Rotation paths and how fast each direction turns (degrees each step)
Each turn is a multiple of 5 degrees from 10 to 175, or 0.
Each row of a path follows its step; steps can be skipped.
Path 1:
step 0: [ 19 -74  22  29  -9   3  -4  42  13 -22 -34  10  10   8 -32   5  54   1
   0 -58   1  30 -13   9   7 -40  -3 -13   9 -19  81   1  23 -23  -9 -15
  58   3 -19   7  44   3  28  25  33  38  -1 -30  60 -23 -31  44  10  -2
   1  13 -25  -7  -7  10 -30 -98  25  -5  18  35 -48  -8   4]
step 1: [-42 -31 -23  29  -8 -40  25  -6  67  38 -34  25 -47 -33 -23  17   7 -36
 -51 -30 -17  17  65 -13 -29  46   4   1 -11  -7  62  -8  36  -8  11  -9
 -28   4 -19  30  26  -3 -15 -32 -46   9   6 -32 -11  17   4  -2  34 -32
  -7 -25  52 -10  32  27  27   8  -5 -53  82 -20  -5  -8  21]
step 3: [-38  62  28   0  19  14  17  16  51   0  29  -8 -11  27 -30  50   2  10
  13 -20  -9 -56  14  35  -8 -11   4 -13  -6  21  25 -27  45  15 -29  47
  -6  21 -18  10  74   4   0   2 -12  43  16 -15  47 -19  14  32  -6 -24
  11  -3 -61 -33  67  14  12 -63   3  16  50   9 -74  19  -6]
step 7: [-14  -1 -10  -2  20 -46  23  -6  25  44  16   2 -16 -10 -25 -29  15 -33
  18 -55 -41 -45  61  20  -3  18  13  36 -56  54  13 -14  39  24 -49 -13
 -12  11 -18  41  64  50 -19   5  41 -46  26  -2   0   0  18  57  37 -13
  -8  22  11  -9  18   6  -9 -80  48 -24  20   7  -2  19  -6]
step 8: [ 54  20 -14  30   3   1  23  27  27 -52 -12  41 -57 -29  -4  16 -25  46
  -9   9 -50  -7  34  31 -22  63  51 -27  47  25   7 -28  71 -36  -7  22
   4 -18  19  39  -6 -20   7  10   3  34 -17  11 -21  20 -31 -14  17 -16
  26  31 -36  -6  -2  13  16 -51 -19  18  49 -34 -63  19 -21]
step 10: [  9 -64  -5  28  14   5  45   5  61  -7  22  20 -24  -1  43 -18   2 -24
 -50 -52 -31  -8  29 -11 -45 -20  44   9 -26  11  49 -15  22  48  47   8
  -4  15 -34  39  43 -16  17  25 -43 -28 -56 -19   6   1   2  23  16  39
  -1 -15  25  -7  41  56 -12   1  45 -18  60  -7 -27   8  27]
step 12: [ 32  40  -9   5  19 -23  23  54  36  -5  38 -11 -36  10 -48   4  -3 -13
   9 -36  14 -27  26  13  61  28  47   8  18  78  36  -6  73  -4  -3  20
  29 -23   1 -16  26  16 -21 -21 -36  13  25  10  23  18 -29  22  17   6
 -47 -15 -44 -63   8  41 -17 -31   1   7  -3  15 -79  -4  16]
step 13: [-24 -47 -16   2  -4 -15 -27 -14 -29 -26  -9  31 -33 -36 -14  37   2 -14
  -9 -28 -60 -34  77  54 -40  -7  15   1  74   7  33   7   0  44   0   1
 -17  -7 -57  25  48 -24   1   8  29 -11 -30  38 -36  -3 -24  44   7 -38
  22   7  31  12  15  -6 -24 -34  19  25  27  38 -65  17  -7]
step 15: [-41  55  50  18  35 -67  24  12  10 -45 -37  25 -65  11 -16  -8  -1  -8
  18 -44   8 -33 -15  -4  -6  22  80 -24  -6 -28  51 -12   2  25  51  16
  15  31 -41   3  -9  13  23  -6 -43 -28 -33 -11  22  12 -31  48  31  14
  -6 -18 -31  27   2 -13 -39 -14  20  -3 -15 -50 -57  23  19]
Speeds:
[  3  -7   3  14   9  -4  -4 -15  12   2  -1  -3  -5   4  -1  -1  -5  13
  -2  -9 -16   2  11   1  -1   8   3  -9  -6   9  -2   4 -10 -10   3 -10
   0  -2   8  10  -5  -6 -16   3  -4  -2   5   3  -7   3   7 -10  -9   6
  10   2  14  -3  -3  -7   8  -6   3  -1  -4  -8   9  -5  -7]	115
[  5  -3 -12  -2   0   8  -1   5  -7  -3   9  -3   0   0   3  -5  -7   0
   2   4  -3  -6  13  -8  -1   5  -8  13   0   7  -3  -6  -4   3   5 -11
  -3  -9  -5   5  -5  -9   7 -11  -2 -21 -13   3   2  -5   5  10  20   2
   6   5  17   6   0  -3   0  -2  -4   7  15  -3   3   6  -1]	125
[ -4  -5  -6  -6  -5   2   7   6  -7  -3  10   1  10  18   2  -4   2  -6
   5   2 -10  -1  -6  -1  19  -5  -3  -5 -15  -2   4  -1   5  -1  10  -3
  -3  -8  -2  -2   3   4 -12   7   9   4   7   2   3   4   1   3   7  11
 -15   1   0  -5 -18   7  14 -14   8   0   7   4   3  -3  -5]	155
[  4   0  -3  -5   3  -9 -11  -7  -2  -2 -12   6   4   3   6  -4  13  -9
   5 -10   5 -10  -3   5  -1 -13  -9  -8   9  -5  -4   3   0  -3 -15 -14
  -2  -3  12   4   3 -12  -9  -1   7  -9   5  -3   9   1  -5   2  16  -3
   7   3  -3  13  -6   9  -4   1   9   8 -12  -2   0  -6  -2]	160
[ 13  -1   3   7   2  -4   5  11  -2  16 -10   5   8  -3 -16   5   0  -4
 -12   0   0  -4   1 -10   8   1  -1   9  -2   4   3   7  12  -5  -4  -1
  -9  -1  -1   4   3  13  -7 -13  -5  -3   3   2 -13   0   0   9   6   2
   4  -6   3   1  -3   1  -5   4  -7  -6  -7   9   3 -24  -8]	70
[ -1   4 -22  -6   0  -7  -2 -10   8   1  -2  -7  -2 -11   4  -6 -13  -8
   1  -4  16  -6   2   5  -1   1   7 -12 -12  -6   3  -2  -2  -5   5   3
   8  11  -5  -1   3   1  -7   5  -6  -7   9  15  -3  -2  -1  12  -7  -5
  -7  -3  14   5  -6   3 -13   2   2   0  10   8  -3  -8   2]	125
Path 2:
step 2: [ -8 -38  -5   9 -23  -5  -7 -14  60   1  18  27  28  -4  -3 -11  23 -40
  47  -3   8 -11 -11 -31 -69  17  -2  22  46   4 -55 -59 -17 -66   3 -20
  27  17  16  -6  36 -14  62  56 -39   2  23 -46  16  -2  13 -18  16 -31
 -19  28   5  11   1   7   4 -13 -17 -36  44  14  -7   4  23]
step 3: [ -44   27    8  -10   21    7  -51   21  -22   -8  -13   -1   39    5
    8   18    6  -38  -18   -5   13   63   -5   64  -24   21   -3    3
   38    7  -35  -22   14   34   -6  -32   30   16   47   36   20    0
    4   -4  -34   -2  -20   10   48   27   -8   -1  -17   -2    8  -16
   11   15  -17   16  -33  -31  -17  -42  -21   15   13   24 -116]
step 4: [-28 -20  19   2   5  45   4  50  28 -18  12  -3 -37  23  34 -13   1  37
  27 -36   0  -3  -2 -17 -13  34 -48 -35  18 -48 -32  56  62  -9  10  27
 -24  21   1  13  18 -12 -23  -2 -11   8  82  13  16  -9 -14 -13   5 -35
  34 -33 -54  12 -48  -4  11 -72   6   7 -10 -12  23  -8 -19]
step 7: [-17  27  -2  37   0 -21 -15  30  14 -25 -28  39  16  18 -18 -16 -21 -15
  15 -20  17 -47  12 -35   8  40 -23 -34 -34 -39 -82   8 -37  -3 -23 -42
  61  39  13  40  12 -53   3  55 -54  33  30  -7  19  -2  39   3   2   0
 -47 -18  33  -2 -26 -16 -13  29   0  -3 -26  13  -8   4 -27]
step 8: [-35 -55   6  12   1 -28  41  17 -34 -42  -2 -21   2  -5  27  40 -27   5
  20 -42  -5   7 -21  12 -49 -27 -42  35  23 -12   7  15  -8 -37  14 -55
  58  27  15  10 -10  33 -10 -26   3 -26  29  51  38  26 -11 -16   3  15
 -11  11  -9   1 -33 -28 -78 -28  -3  13  24   0  36  21 -50]
step 9: [-18 -46 -19   7 -28  43   0   6  -1 -45  29  52 -30  17   1   1  13  15
  66 -37  42  12 -21 -16  -3 -13  -3  19  31 -14   2 -24  81  -8 -41 -22
 -14   8  -4  17   9  17  17   6  42 -13  40 -58  64  -2   8 -10  -3 -56
  40 -11  -4  -1  -4  39   1  30   2 -14 -17  18 -56  -3 -19]
step 10: [ 31  35 -41   8 -37 -38 -46  41  20  -8 -16   5  14 -30  39 -17  57 -20
  37 -59  29  25 -20  14 -42  55  23   6 -20  37 -22 -55  15 -26 -12   3
  -5 -30  40  25 -19 -22 -23  -5   9 -11   1   0 -19 -11   5  46  44   5
  11 -27  19  50 -26  14  -9 -40 -20  -6  -6  33  31  16 -15]
step 11: [ -5   8  -2  18  45  17  24  22  26 -24  -7  38  54 -31   7 -27  21 -18
 -24   8  14  -4  16  10  -2   2 -37 -32  40 -20 -12  16  -1 -19 -31   0
 -29  14  21   1  18 -49 -16  15 -12  12  11 -38  10 -22 -19 -29  -4 -20
 -15  45 -27   9 -56 -63 -81 -71 -35 -57  28  12 -16 -17  -4]
step 13: [ -1 -80  -8  23 -10  24 -21  -6  58  -7  17 -28 -35 -26  21 -17  12  13
  62  -3 -29  26  30 -51 -40  -7 -30  51  69   2 -18 -24   8 -23  38  -4
  52   0  25   4  -9  -8  11  46 -13   2  35 -12  11  59  22 -30  15 -16
 -24  -2   4  17   8  19   3 -48  15   3  12   0  40  -5 -15]
Speeds:
[  1   5 -12  -5 -11  -6   8  -5  -9  -8   4   2  -4   6  10   0  -3   8
  -4   4   8   3   8  -8   3   0 -19  -5   4  -4   1  -1   5 -13  -1  -3
   4   8 -10  12  -1   0  -1  10   1  -7 -11  -2 -12  -7  -7   9  -3   9
 -11   1  -5  -2   4   6  -8  12  12   4 -14  -2   4   9  -1]	40
[  0  -9  -7   5  -6   0   3  -3   2   3   0 -12   9   3   9   7  -8  -5
  15  -3   5  14 -10   1   1   1  -9   5  -2 -17  -1   3   6   8  -6   2
  -3  -8   3  12  -3   5   7  -5   9   1   5  13   3   6 -13  -6  -9  -1
  10 -13  -6   5   4  13   8   2  -2  -7  -7  -5   3 -10  -5]	70
[-10  -5  -5   3  -8  15   0 -11  17  -4   3   4   8  18  -3  -1  -6   3
   8   7  16 -18   6  10  -5   3  -8  -7   1   7  -2  -6  -6  14  -1   0
   3   8  -2  -5  -3  -2  -1   2  -1  -5  -3   8  -5  -8   3   7  -2 -14
   9  -3   5  -3   2   1  -8  -2  -3   2  -3  -1  -6  -9  11]	155
[  4   4   2   1   5  -5 -11  19   2   7  11   0   1  -6   1 -16 -12  -1
   7  -1  -2  -1  -3 -10 -16  -1  -6   4  -4   5   7  -7   4   4   6   8
   9 -10  -3  -3   2   4  -5   0  -3   0 -16   3  -2  -8  -7  -1 -11 -16
 -12   0   1  -1  -2  12  -3   8   4  -4   7   7 -13  -6  -5]	95
[  6  -3 -15   6   2   1  12   0  -4  -7 -17   1   6   2  -8   1   8  -6
   2  -1   3  -7  -5  -3   8   9   1  -1  -5   6  22   3   5   0   1   1
  17 -11   6   5   4   7   1   6   9   0   1   2   9  -2  -8  -6  11  -3
   2   0   0  -1  -9  -2  -8   6   2   2   1  24  -3   2   9]	35
[  7   6   7 -12   6   7   9   5  -2 -13  -2   1  -3   3  -1  -6  -5  11
  -5  11   8   6  -5  -9  -5  -1  -3  -7  -1  -8   3   7   5  15  -2 -11
   0  -7 -10 -14   6   2   7   1   7  -1  -4  -6   2   6   7   5   1   7
  16   8  -5   3  -8   3   5  -4 -10  -4 -11   4 -18   3 -11]	135
